In the rows, 128 means zero.
Each path below is one point turned by a fixed rotation once a step. After each direction that follows a path, write how fast that rotation turns it, in deg/step (0 if it stays still).
Each turn is a multiple of 5 degrees from 10 to 175, or 0.
Rotation 1:
[134 145 130 147 139 133 120 125 133 120 114 127 142 124 137 112]
[145 150 129 128 140 120 119 125 147 125 115 127 129 119 133 119]
[134 147 132 143 134 115 122 132 129 128 107 126 144 130 133 115]
[143 147 125 139 138 127 117 121 139 118 126 129 138 121 135 109]
[134 148 136 135 141 123 117 129 140 130 104 124 133 120 136 122]
[145 149 124 140 132 116 129 128 136 121 116 128 139 131 129 111]
[134 145 133 137 140 124 107 124 134 126 121 126 141 117 138 114]
[140 149 128 139 139 129 130 128 144 121 106 127 131 124 133 118]
[142 149 130 132 134 107 116 129 134 129 118 127 140 125 132 114]
[134 145 130 147 139 133 120 125 133 120 115 127 142 124 137 112]
[144 150 129 129 140 120 119 126 147 125 115 127 128 119 133 119]
[134 147 132 143 134 115 122 132 129 128 107 126 144 130 133 115]
[143 147 125 139 139 127 117 121 139 118 126 129 138 121 135 109]
[134 148 136 134 141 123 117 130 140 130 104 125 133 119 136 122]
[145 149 124 140 133 115 129 128 136 121 116 128 139 131 129 111]
[134 145 133 137 140 124 107 124 134 126 120 127 141 118 138 114]
[140 149 129 139 139 129 130 128 144 121 106 127 131 124 133 118]
[142 149 130 132 134 107 115 128 134 129 118 126 140 125 132 114]
[134 145 130 147 139 133 120 125 133 120 115 127 142 124 137 112]
[144 150 129 128 139 120 119 126 147 125 115 127 129 119 133 119]
Speeds:
[136 130 121 127 127 129 134 125 133 122 134 130 125 130 125 125]
160
[128 129 130 124 132 135 129 127 136 128 123 127 120 123 129 133]
120
[124 125 120 124 122 131 127 130 130 132 125 137 131 124 126 125]
0
Rotation 2:
[143 124 118 137 114 115 139 133 127 148 129 138 119 126 134 127]
[133 119 128 133 105 125 127 126 122 143 134 118 139 132 141 116]
[143 129 121 140 117 110 128 123 119 146 130 137 118 135 134 128]
[137 120 124 131 106 127 134 135 128 149 134 121 137 121 139 122]
[135 124 125 141 112 113 128 120 116 139 129 133 124 144 138 117]
[145 128 121 132 111 122 126 131 127 154 135 123 130 119 136 132]
[132 116 127 138 109 118 142 129 119 138 129 133 130 138 140 114]
[144 131 121 137 112 119 114 121 126 149 134 122 127 129 136 125]
[136 119 126 134 111 117 147 135 119 146 133 134 129 129 137 127]
[138 124 121 138 107 123 117 122 129 142 130 123 129 134 139 111]
[140 127 127 135 116 113 137 127 114 150 137 131 127 130 135 137]
[138 119 119 136 105 125 130 133 134 143 128 128 129 127 139 110]
[136 127 130 137 114 114 126 118 111 145 137 125 131 139 138 129]
[144 124 116 135 111 121 134 136 133 149 129 133 123 121 135 122]
[131 119 131 135 107 121 130 123 115 141 135 121 138 138 141 118]
[146 130 117 139 115 115 125 126 127 149 129 135 118 129 133 127]
[133 117 129 131 106 124 139 133 121 146 135 122 139 127 140 122]
[140 127 120 142 113 114 122 120 123 141 128 133 120 140 136 116]
[141 125 125 131 111 121 134 133 122 153 138 123 134 120 137 134]
[134 118 123 140 108 118 134 127 124 137 126 134 125 139 139 109]
Speeds:
[132 130 126 126 130 127 133 133 129 134 129 131 126 120 126 137]
140
[131 128 122 132 129 126 128 129 133 126 123 136 119 130 126 123]
170
[132 128 133 129 132 134 128 127 129 135 121 134 135 132 128 128]
0
Rotation 3:
[144 121 126 135 143 116 121 130 129 139 136 139 118 123 116 128]
[131 132 123 145 129 133 117 123 124 138 137 147 124 136 119 117]
[124 131 134 130 129 132 134 132 132 146 147 144 131 128 112 132]
[140 124 140 140 131 124 136 134 118 150 132 130 126 125 118 119]
[142 117 130 137 127 124 136 113 131 139 135 146 120 133 125 124]
[131 134 117 129 124 139 133 124 129 153 130 138 118 135 118 125]
[131 115 127 130 120 128 134 144 128 142 133 138 115 125 111 130]
[141 128 138 146 109 127 126 126 128 137 130 129 117 135 117 124]
[126 127 133 130 113 123 136 125 138 147 137 139 120 144 133 130]
[135 119 130 126 128 135 133 136 138 152 128 118 117 138 123 124]
[130 113 127 137 125 120 134 130 130 129 130 127 104 141 118 121]
[132 139 125 134 120 121 118 124 139 138 133 127 109 142 119 135]
[121 124 129 131 126 122 117 148 136 145 137 132 120 142 130 126]
[133 119 142 139 133 130 123 133 140 133 140 118 122 142 117 122]
[122 134 132 137 137 113 133 121 128 136 139 126 115 147 125 123]
[137 129 122 126 145 118 118 130 139 147 136 130 118 134 124 133]
[128 120 122 141 141 130 115 138 126 134 136 136 119 138 118 114]
[126 135 135 139 134 126 125 125 133 131 148 136 124 133 106 131]
[130 138 136 138 136 115 127 134 121 152 138 135 129 130 125 125]
[143 113 133 135 141 127 127 125 135 144 139 142 130 130 126 122]
Speeds:
[131 125 120 124 136 128 133 122 128 129 124 126 122 129 129 127]
70
[132 122 130 135 127 131 126 122 128 119 128 129 127 131 127 122]
115
[120 123 126 129 127 122 132 132 123 126 129 135 126 131 133 125]
170
[128 125 128 126 116 129 131 130 132 128 123 123 122 132 130 130]
20
Rotation 4:
[114 135 124 125 113 127 120 134 113 138 135 111 136 125 129 129]
[122 126 118 124 111 120 124 128 105 128 135 122 128 122 114 125]
[132 132 131 126 110 129 120 138 102 129 130 118 129 132 128 131]
[120 123 124 128 115 132 135 143 107 135 140 122 134 129 118 125]
[120 132 119 129 110 127 117 137 117 133 141 111 131 130 124 134]
[128 125 116 132 116 123 122 129 103 131 135 125 128 132 111 128]
[136 127 133 131 109 129 121 142 109 132 138 121 125 137 124 134]
[121 125 124 135 120 130 131 139 111 145 142 123 134 135 117 128]
[124 129 123 132 109 120 116 132 122 138 146 116 125 131 120 134]
[131 129 125 135 119 120 119 126 104 142 133 128 127 136 115 129]
[133 125 141 130 109 123 126 138 113 142 142 125 124 133 124 131]
[118 130 129 134 121 125 126 133 113 153 139 121 135 132 123 128]
[123 128 129 127 109 113 119 125 119 141 143 121 124 123 119 129]
[129 133 133 129 118 119 119 125 101 144 128 125 129 131 124 128]
[126 124 141 123 110 123 133 137 110 141 140 125 127 124 124 125]
[114 135 129 127 118 125 122 131 112 147 135 115 137 126 129 127]
[120 127 125 122 110 115 124 125 110 133 137 122 127 118 118 124]
[129 134 133 124 113 125 119 132  99 134 126 120 131 129 129 128]
[120 123 132 123 112 129 136 141 107 135 138 123 133 123 122 123]
[115 135 122 126 112 128 119 136 113 136 136 110 135 126 128 130]
Speeds:
[124 130 135 122 128 123 129 123 126 132 124 129 129 120 133 124]
20
[123 120 130 127 136 126 125 132 131 126 121 127 122 130 129 129]
0
Rotation 5:
[125 130 128 128 141 120 144 126 125 145 119 119 126 129 133 144]
[142 132 126 130 141 124 124 127 119 130 111 131 121 137 114 136]
[132 139 128 126 143 125 118 110 124 118 128 128 139 125 129 140]
[123 131 136 132 147 117 142 123 122 134 134 116 130 136 135 136]
[137 130 127 135 140 116 121 128 125 143 124 125 114 132 115 137]
[127 140 125 128 140 133 119 118 127 129 116 124 137 120 119 145]
[124 143 140 123 147 125 138 123 115 124 124 122 129 134 132 130]
[138 127 130 133 150 111 123 125 124 130 134 124 114 125 123 129]
[123 131 130 138 142 130 120 123 132 136 130 121 138 123 113 144]
[123 149 142 123 135 131 132 124 116 139 122 122 125 129 126 135]
[137 133 128 124 150 118 126 130 119 126 120 124 117 114 127 125]
[126 128 135 134 152 126 123 127 129 123 134 130 140 126 111 133]
[126 141 148 129 134 130 127 118 121 141 141 123 126 126 124 137]
[132 134 128 128 140 120 128 135 117 143 121 116 123 110 127 130]
[127 135 133 124 148 127 125 136 126 128 120 138 136 123 109 130]
[134 135 148 124 140 134 128 114 120 125 139 132 128 119 125 133]
[133 127 135 134 139 117 129 133 114 139 137 114 133 115 130 126]
[126 133 132 126 139 119 124 139 129 146 127 138 133 122 111 133]
[135 134 141 121 135 142 132 120 121 131 123 135 129 112 120 139]
[138 131 138 128 139 122 131 132 106 125 131 122 140 119 130 122]
Speeds:
[134 125 133 130 126 132 134 127 122 129 127 123 118 129 130 127]
120
Rotation 6:
[126 131 113 141 125 116 134 124 112 128 136 118 140 137 135 116]
[120 129 126 135 129 112 121 138 130 131 137 114 135 149 130 116]
[127 123 129 137 122 124 120 137 117 128 121 121 120 156 136 125]
[129 126 117 142 130 118 132 124 109 128 118 109 127 142 127 133]
[116 126 117 143 129 114 128 137 127 144 128 114 136 138 123 136]
[126 135 119 135 120 124 119 139 123 147 132 124 123 147 140 138]
[133 140 127 127 133 116 121 119 117 135 126 111 120 143 136 142]
[115 124 136 134 132 108 123 122 126 141 117 119 127 136 125 145]
[115 127 124 138 118 119 125 123 116 149 124 136 128 132 138 142]
[122 143 122 128 128 113 125 112 116 143 140 124 130 131 141 133]
[113 133 142 124 133 107 116 119 129 138 134 125 126 140 133 127]
[114 123 140 132 122 119 122 117 112 134 121 138 119 141 137 126]
[115 130 123 137 129 115 134 108 105 132 130 127 130 129 130 120]
[106 131 127 135 130 113 126 126 124 140 141 127 134 135 125 111]
[118 133 131 131 123 126 119 131 115 135 135 132 117 150 134 111]
[125 133 130 134 135 122 128 118 106 125 124 116 118 144 122 115]
[111 125 128 144 132 118 131 131 118 137 122 119 129 138 110 119]
[120 135 118 143 120 131 127 140 114 147 130 129 124 141 124 121]
[133 149 122 132 132 125 125 129 114 141 134 112 122 142 124 124]
[124 136 141 133 134 117 119 133 126 142 120 113 122 143 113 131]
Speeds:
[130 135 127 123 128 129 124 132 133 131 138 127 128 131 133 124]
85
[138 130 134 130 123 128 129 131 129 127 125 128 137 127 127 125]
10
Rotation 7:
[151 123 124 145 125 123 142 136 116 142 119 132 135 131 126 121]
[134 126 122 128 147 133 134 137 125 142 125 114 136 137 130 103]
[145 126 136 131 142 134 140 150 114 126 129 133 135 121 138 123]
[150 122 123 140 128 134 144 129 121 137 110 117 127 134 136 121]
[135 121 135 131 145 123 130 148 122 145 125 124 130 144 129 113]
[148 129 121 138 133 133 143 143 114 134 131 132 144 119 126 118]
[142 124 128 128 143 139 141 128 124 132 115 114 128 133 144 110]
[143 121 139 136 137 124 132 156 116 137 122 126 126 133 135 128]
[148 124 117 140 129 134 145 132 120 143 122 128 139 136 120 116]
[135 126 132 126 151 128 134 137 122 136 126 122 134 130 140 102]
[149 126 129 137 134 137 140 152 114 128 123 123 132 121 136 132]
[146 118 128 135 134 133 144 127 124 141 112 125 127 145 131 116]
[136 126 130 135 143 117 128 151 117 143 130 124 135 130 131 111]
[147 128 119 133 137 147 147 139 119 129 127 126 142 125 128 121]
[143 120 138 131 142 128 139 130 122 134 113 122 123 134 147 112]
[143 124 127 141 132 126 131 156 117 142 123 119 130 133 126 128]
[144 122 123 131 139 138 147 129 123 138 126 134 141 138 124 110]
[139 129 132 132 145 123 133 141 117 133 124 118 131 119 146 109]
[148 122 127 135 134 144 141 150 120 132 119 119 129 134 130 134]
[145 118 133 136 135 121 141 128 121 143 118 135 130 141 132 110]
Speeds:
[127 131 127 124 133 134 130 127 127 121 131 126 131 119 134 125]
95
Rotation 8:
[125 145 121 124 135 123 140 124 133 128 125 142 143 126 131 146]
[137 141 121 133 135 128 134 125 138 129 126 131 145 123 121 151]
[124 143 125 129 131 125 138 123 134 132 123 147 143 127 128 147]
[136 140 121 126 136 126 136 129 136 126 125 132 147 119 125 150]
[128 140 127 134 128 128 136 124 137 134 122 145 144 127 122 149]
[132 140 123 121 135 123 139 131 133 125 122 138 147 119 127 148]
[134 137 127 135 128 129 134 128 138 132 120 139 145 125 118 150]
[127 139 127 121 132 123 141 131 133 126 119 144 146 123 128 146]
[138 136 126 131 130 129 135 132 138 129 119 133 146 122 117 150]
[125 138 129 126 127 125 141 130 134 129 116 147 144 128 123 145]
[137 136 124 124 131 126 139 136 136 123 118 132 146 121 119 148]
[128 136 130 132 124 128 139 131 136 130 114 144 142 131 118 146]
[132 136 124 119 131 124 143 137 134 121 116 135 144 123 122 145]
[133 135 127 134 125 130 139 133 138 129 113 137 141 131 113 147]
[126 138 125 120 129 124 146 135 133 122 113 140 141 129 123 142]
[136 136 124 130 128 130 140 135 138 124 114 129 141 130 113 146]
[124 139 126 125 127 126 146 133 134 124 112 142 138 135 121 142]
[136 137 121 124 131 127 143 137 137 120 114 127 140 129 116 145]
[126 139 125 132 125 129 144 131 137 127 112 139 136 139 117 143]
[131 140 119 120 133 125 147 135 135 118 115 129 138 131 121 142]
Speeds:
[130 122 135 126 125 127 125 132 127 131 126 134 134 120 127 131]
10
[130 123 119 127 129 120 124 129 127 128 129 133 133 134 124 126]
0
[127 129 126 118 132 124 132 131 125 122 129 127 130 123 134 126]
155
Rotation 9:
[131 130 135 114 134 127 140 129 121 133 133 114 125 149 114 126]
[144 122 131 108 120 124 134 142 122 136 137 126 120 136 127 137]
[129 131 125 126 132 128 148 144 118 141 132 120 129 146 133 134]
[141 131 130 110 136 125 139 121 114 136 130 125 127 143 116 136]
[135 123 137 112 122 128 136 146 127 133 137 115 120 143 122 127]
[139 129 121 119 127 123 143 139 114 143 134 129 125 137 136 142]
[130 132 133 120 138 130 144 130 118 136 129 118 132 151 115 131]
[146 124 132 104 124 125 134 133 121 133 137 123 117 138 122 131]
[131 127 130 123 125 127 144 149 123 142 133 118 128 142 134 137]
[137 132 123 118 137 123 142 124 110 138 133 128 128 145 121 137]
[138 125 140 109 127 132 137 139 127 131 132 116 124 146 117 128]
[139 127 123 115 123 120 140 141 118 141 138 124 119 135 138 136]
[128 132 131 124 135 128 144 136 116 140 129 122 135 148 120 139]
[144 126 130 107 130 127 136 128 118 129 136 125 118 144 118 126]
[136 125 135 114 122 128 141 148 127 140 132 115 126 138 133 136]
[132 132 121 123 134 120 144 131 110 142 137 127 126 143 126 137]
[139 126 138 112 132 134 138 134 122 131 128 122 130 148 113 132]
[141 126 127 110 123 123 140 139 122 137 138 119 115 137 135 128]
[129 130 130 123 131 124 143 139 118 145 131 121 135 142 126 145]
[139 129 127 115 134 127 139 129 113 129 136 128 121 149 115 126]
Speeds:
[131 128 125 129 125 131 132 134 131 130 125 127 126 125 141 127]
115
[122 124 124 122 134 126 120 132 125 127 122 129 129 129 131 126]
0
Rotation 10:
[125 132 131 105 104 125 127 139 131 130 137 121 133 124 135 114]
[127 131 129 105 107 120 131 132 126 140 130 136 135 130 143 117]
[127 132 132 103 120 113 121 126 128 133 128 129 127 130 150 115]
[121 137 135 107 115 117 122 135 134 123 131 120 128 124 142 109]
[119 137 131 112 107 119 135 141 132 131 128 132 134 128 139 111]
[123 133 130 111 117 110 133 133 127 137 121 137 130 135 148 114]
[122 133 134 110 125 107 125 134 130 126 123 121 124 132 147 110]
[118 134 133 115 115 114 134 146 132 124 126 117 129 130 136 107]
[122 129 128 116 113 112 142 144 125 136 122 129 133 138 138 112]
[127 125 128 111 125 105 132 135 122 135 120 123 126 141 144 114]
[125 126 132 111 123 110 128 141 126 125 127 108 124 135 137 110]
[125 125 128 113 110 117 138 148 124 132 130 115 132 136 130 112]
[131 120 125 108 115 113 137 138 118 142 126 125 131 142 137 118]
[132 120 128 103 123 112 124 132 120 134 129 112 124 138 140 117]
[129 124 130 105 112 120 126 141 126 128 136 108 128 130 131 114]
[130 124 126 105 104 123 134 140 122 139 135 124 135 134 132 118]
[133 123 127 100 115 116 125 128 121 141 131 127 130 136 143 121]
[130 128 132 100 117 118 117 130 128 129 135 115 126 127 142 116]
[125 132 132 105 104 125 127 139 131 130 137 121 133 124 135 114]
[127 131 129 105 107 120 131 132 126 140 130 137 135 131 143 117]
Speeds:
[131 126 129 125 137 123 121 121 127 127 126 126 123 130 134 129]
100
[134 124 127 121 124 134 123 124 126 131 135 126 129 126 126 133]
20
[132 125 132 131 128 121 130 130 135 130 135 126 134 129 133 131]
0
